Some points:
[-0.6 0.7 -1.6 0.1 0.2 -0.3 -0.1 -0.4 -0.1 0.1 -1.7 -0.6 -0.4 1.2 2.2 1.2 0.4 2.4 -1.9
 0.8 0.7 -0.2 0.2 -0.5]
[-0.2 -0.2 -0.5 1.5 -0.3 -0.3 0.4 0.5 1.9 -1.0 -2.0 1.1 -0.2 -0.5 0.7 -0.5 0.9 -0.4 0.1
 -0.2 0.4 1.5 -0.4 -1.6]
[0.5 0.6 0.7 2.2 1.2 0.2 0.5 -1.0 1.7 2.0 -0.7 -0.3 0.0 0.4 -0.7 -0.6 1.4 -2.0 1.3
 0.6 -0.1 0.7 1.6 0.6]
[-0.4 0.2 -1.0 0.1 -0.8 0.3 -0.3 1.4 -0.9 -0.9 0.0 1.0 0.9 -0.3 1.0 0.8 2.9 0.2 0.4
 -0.4 1.2 -0.8 -0.2 0.6]
[1.2 -0.1 0.5 0.8 -1.0 -1.2 0.5 -1.9 -0.2 -2.0 0.3 0.9 0.2 -0.9 -0.3 0.7 0.0 -0.7 -0.6
 -0.2 -0.4 -0.2 2.4 0.7]
[2.2 1.7 -1.3 1.1 -0.2 1.7 0.1 1.8 -2.2 0.0 -0.7 -1.0 -1.2 0.5 -0.2 2.7 -1.7 -0.8 0.1
 -0.6 -0.4 0.0 -0.2 2.0]
[1.4 -0.2 2.1 0.8 0.7 -0.4 1.6 -0.3 0.9 0.7 0.1 1.0 -0.3 0.5 0.6 1.0 0.5 -1.1 -1.4
 -1.3 -0.8 0.7 0.3 0.1]
[-0.7 -1.5 1.0 -1.1 -0.6 0.1 0.7 1.1 -1.1 0.0 -1.6 0.5 0.7 0.6 0.5 -1.1 -0.7 0.2 1.2
 0.1 0.0 1.3 0.9 -0.6]
[-0.3 0.4 0.2 -1.6 -1.0 -0.1 -1.8 -0.1 1.3 1.3 -0.2 -0.2 0.6 0.9 0.5 1.1 0.8 1.7 0.4
 0.3 -0.6 0.3 0.9 0.5]
[0.1 1.3 0.3 -0.5 -1.7 -0.1 0.8 0.3 0.1 -0.8 0.2 -1.3 0.9 -0.7 -0.7 0.7 -1.2 -0.4 0.4
 1.4 1.3 -0.2 0.1 -2.2]
[0.4 -0.4 -1.5 0.2 -0.8 0.8 -1.0 1.2 1.2 -0.6 1.2 -0.5 1.6 -1.0 0.1 -1.0 -0.3 0.5 1.5
 0.4 0.0 -0.2 1.1 -0.2]
[0.0 -1.0 1.2 1.3 -1.0 -0.2 -1.1 0.4 0.0 -0.8 -0.5 1.5 0.0 0.5 -0.2 1.3 0.1 -0.1 0.1
 -0.1 -0.5 -0.7 -1.8 -0.9]
[-1.0 -1.2 0.5 -0.4 0.6 1.3 -0.3 -2.6 -1.2 1.6 -1.6 -2.0 -0.1 -1.7 -0.3 -0.4 0.7 0.8 0.5
 -2.3 1.2 -1.5 -1.2 1.3]
[-1.0 0.2 1.4 0.1 -1.3 0.2 0.7 -0.2 0.4 2.0 1.2 0.9 0.7 -0.2 0.2 -0.2 -0.5 -1.0 -1.4
 1.9 1.6 0.1 0.8 1.5]
[-0.7 -0.2 0.3 -1.7 0.4 -0.2 -0.7 1.1 0.1 -0.7 -1.3 1.1 1.1 1.9 0.7 -0.3 -0.3 -0.3 1.1
 0.2 0.5 0.0 0.2 0.7]
[1.2 -0.5 0.0 -0.6 2.4 -0.6 -0.6 -0.5 0.2 -0.7 -1.0 0.0 -0.1 -2.8 -1.4 1.2 -0.9 1.2 0.1
 1.1 1.6 1.0 -0.7 1.4]
[-0.9 -0.1 0.6 0.7 1.0 0.1 0.2 -1.0 0.3 0.3 2.1 0.3 -0.5 0.8 1.0 0.7 2.1 0.3 -0.4
 2.0 -0.4 -0.1 -0.1 1.0]
[-0.8 0.2 0.1 -0.4 1.1 -0.8 0.7 1.6 -1.7 1.0 -1.0 0.5 -0.3 -0.4 0.0 -0.5 0.0 1.2 -0.8
 -1.3 -0.4 -0.4 2.6 -1.0]
[-0.8 -0.6 -0.5 -1.1 0.9 -0.2 -2.4 -1.5 -0.4 -0.7 0.0 1.3 0.4 -0.8 0.3 -0.4 -1.1 -1.3 -1.0
 0.5 -0.1 0.0 -1.3 -1.6]
[0.6 0.2 -0.8 0.6 -0.4 0.1 -3.0 1.2 0.0 0.4 0.3 -0.1 -0.8 -1.0 0.7 -1.0 1.0 0.3 -1.3
 -1.7 0.2 1.0 -1.0 -0.4]
[0.6 1.6 2.2 0.2 0.0 -0.7 -0.6 0.0 0.0 -1.2 0.1 -0.5 -1.0 -1.6 2.1 -2.4 -0.1 -0.1 -0.1
 0.8 0.2 -0.7 1.4 1.5]
[0.3 -1.1 -2.0 -0.4 0.5 -0.5 2.1 -1.4 0.4 -0.9 -0.4 -0.6 -3.8 0.4 0.0 -0.4 0.3 -0.9 0.7
 1.0 -1.2 -1.9 -0.4 0.3]
[1.6 0.6 0.5 -1.5 -0.2 -1.0 1.0 0.6 -1.7 0.7 0.3 1.7 -0.1 -0.7 -0.8 0.0 0.8 0.1 1.3
 0.8 0.2 -1.0 -1.4 -0.7]
[-2.5 1.0 -0.5 -0.9 -0.5 1.9 0.6 -0.7 0.7 -0.8 0.0 -1.2 -1.8 -0.7 -0.1 0.7 0.4 -1.1 1.9
 -1.2 1.8 1.2 -1.0 0.0]
[0.3 -1.0 1.3 -0.3 0.5 0.6 -0.5 1.4 -0.1 0.0 1.6 -0.9 -0.7 0.9 0.0 0.3 -0.6 0.7 -0.1
 0.2 1.7 0.2 0.0 -3.0]
[0.0 2.2 0.2 -0.1 0.5 -0.8 -0.2 -0.8 0.6 -1.0 1.4 -0.7 1.2 0.7 -1.2 -0.7 0.6 1.2 0.2
 -0.6 -1.7 0.2 0.6 0.9]
[-0.2 -1.3 1.0 0.2 0.3 0.1 0.4 1.5 1.6 0.5 0.8 -0.1 -0.5 -0.9 -0.1 2.3 -2.3 0.9 0.0
 -0.8 -0.8 -2.4 0.2 1.4]
[1.5 0.0 -0.5 0.4 2.4 1.2 0.9 0.4 0.3 -0.4 1.3 1.2 0.9 0.6 -1.8 -1.7 1.5 0.9 -0.6
 0.1 1.2 -0.5 -0.4 0.7]
[0.1 0.0 -0.7 -0.2 -2.2 1.0 0.4 0.0 0.7 1.6 -1.9 0.9 0.2 0.1 -0.6 -1.2 -0.8 1.2 -0.5
 0.8 -0.4 0.1 -1.4 -0.4]
[2.3 0.1 -0.8 -0.3 -0.6 -1.1 0.1 -0.1 1.5 0.7 0.0 0.7 0.1 0.8 1.9 -1.2 -1.4 0.7 1.6
 -1.5 0.8 -0.8 -1.1 -0.3]
[-1.4 -0.7 0.5 1.5 -0.8 -1.6 0.7 -0.3 -0.4 -1.2 1.4 0.7 0.8 1.4 0.0 -0.3 -0.4 -1.2 -0.6
 -0.3 -0.6 -0.8 -0.7 1.8]
[-0.5 0.7 1.7 3.2 -0.7 -0.4 -1.4 -0.6 -0.6 -0.6 -0.4 -0.1 -0.6 1.7 -2.6 -0.7 -0.5 0.6 -0.1
 0.2 1.3 -0.6 1.0 0.2]
[0.5 0.8 0.5 -1.2 0.0 2.1 -0.5 -0.1 0.9 0.4 0.5 1.2 -0.7 0.6 -1.4 -1.3 -0.3 -1.2 -2.9
 0.8 -1.3 -0.3 0.0 0.7]
[-1.0 -0.2 -3.1 0.1 0.5 0.0 -0.2 0.5 -0.2 0.5 -0.2 0.2 1.3 0.0 0.1 -0.2 -0.9 -1.6 -0.9
 -0.5 0.6 -0.4 1.7 -0.9]
[1.0 -0.2 0.6 0.4 0.0 2.0 -0.5 -0.7 -0.7 -0.8 -1.1 -1.0 1.4 0.0 0.9 0.1 0.5 0.1 0.1
 0.4 -1.5 -1.4 0.8 -2.1]
[-0.6 -0.3 0.6 -1.6 1.1 1.2 0.6 0.3 0.8 -1.8 -0.1 0.8 -0.1 -0.9 -0.7 1.4 -0.9 0.5 -0.3
 -2.3 -0.2 1.3 0.0 0.9]
There is one direction along which these points spread out most. Take the direction at right angles to it along which they spread out most. Then take the direction at right angles to both along which they spread out most. Go by this last direction. For each point below, how far along it does it lie, from 0 to 99? The average is 50, and the first point in the table lies past the average. One standard deviation of the points above along it is 16.
[-0.1 2.1 0.4 0.3 -0.4 -0.5 0.7 -1.4 -0.4 0.8 1.6 0.1 -0.5 0.9 0.3 -0.8 -0.7 0.5 -0.3
 0.2 -0.1 1.5 0.6 0.5] 55
[0.0 0.1 -0.4 -0.5 -1.4 -1.4 0.7 1.4 0.1 1.2 0.8 -0.2 -0.2 -1.4 -0.8 0.2 1.4 0.0 -0.9
 -1.0 -1.0 -0.1 -0.7 -1.3] 45
[0.7 -3.7 -1.0 -1.0 -1.1 -0.5 -0.7 -0.5 -1.1 0.3 0.6 -2.0 -2.1 1.1 -1.1 -1.0 1.3 -1.4 0.9
 0.6 -0.3 1.9 1.2 1.1] 70
[0.1 -0.3 -0.7 0.2 -0.5 0.5 -0.2 -1.8 -1.4 1.0 0.2 1.4 1.2 -0.2 0.2 1.1 -0.4 1.1 1.0
 -0.2 -0.8 1.7 0.0 -0.7] 50
[-1.0 1.2 -0.5 -0.9 0.4 -0.5 -0.8 -0.4 -0.8 0.7 0.3 0.7 -0.6 1.1 0.3 0.7 0.0 -0.8 1.7
 -0.4 1.0 -1.0 0.3 -1.4] 56
[-0.5 -0.2 -1.1 -0.1 -0.1 -1.8 -0.2 -0.2 1.3 0.0 -0.8 -0.6 0.6 0.1 -1.0 1.0 0.1 0.6 -0.2
 0.3 -0.3 -0.7 0.2 -1.3] 50
[-0.1 -0.1 -0.7 1.2 0.7 -0.6 -0.1 0.6 -1.6 0.7 0.7 -0.4 1.2 -0.9 1.3 -0.4 -0.7 -0.2 0.6
 0.9 -1.5 0.9 -1.0 -0.8] 46
[1.3 -0.1 0.8 -0.6 0.0 -0.7 1.5 -1.4 -0.1 -0.9 0.7 -2.6 1.5 1.4 0.4 -1.1 0.3 -0.6 -2.0
 -0.8 1.2 0.5 -1.1 0.7] 60
[-1.6 0.7 0.8 -0.4 2.3 -1.3 0.0 2.2 0.0 0.1 -1.4 -1.5 0.0 0.0 -0.8 0.5 -1.5 -0.7 0.0
 0.8 -1.3 0.0 -2.0 0.8] 37
[0.5 -0.3 -0.1 -0.8 -0.8 0.4 -0.6 0.3 0.1 -0.3 -0.5 -0.4 1.1 -0.6 0.6 0.8 0.8 -1.4 0.7
 1.1 -1.3 -0.5 -0.1 -0.2] 49
[-1.5 -1.4 -0.8 0.9 0.9 1.9 1.7 -0.5 -0.3 -0.5 1.0 -0.8 -1.8 -0.9 0.2 -1.3 -1.0 1.8 0.3
 -0.4 -0.6 1.3 -0.9 0.4] 67
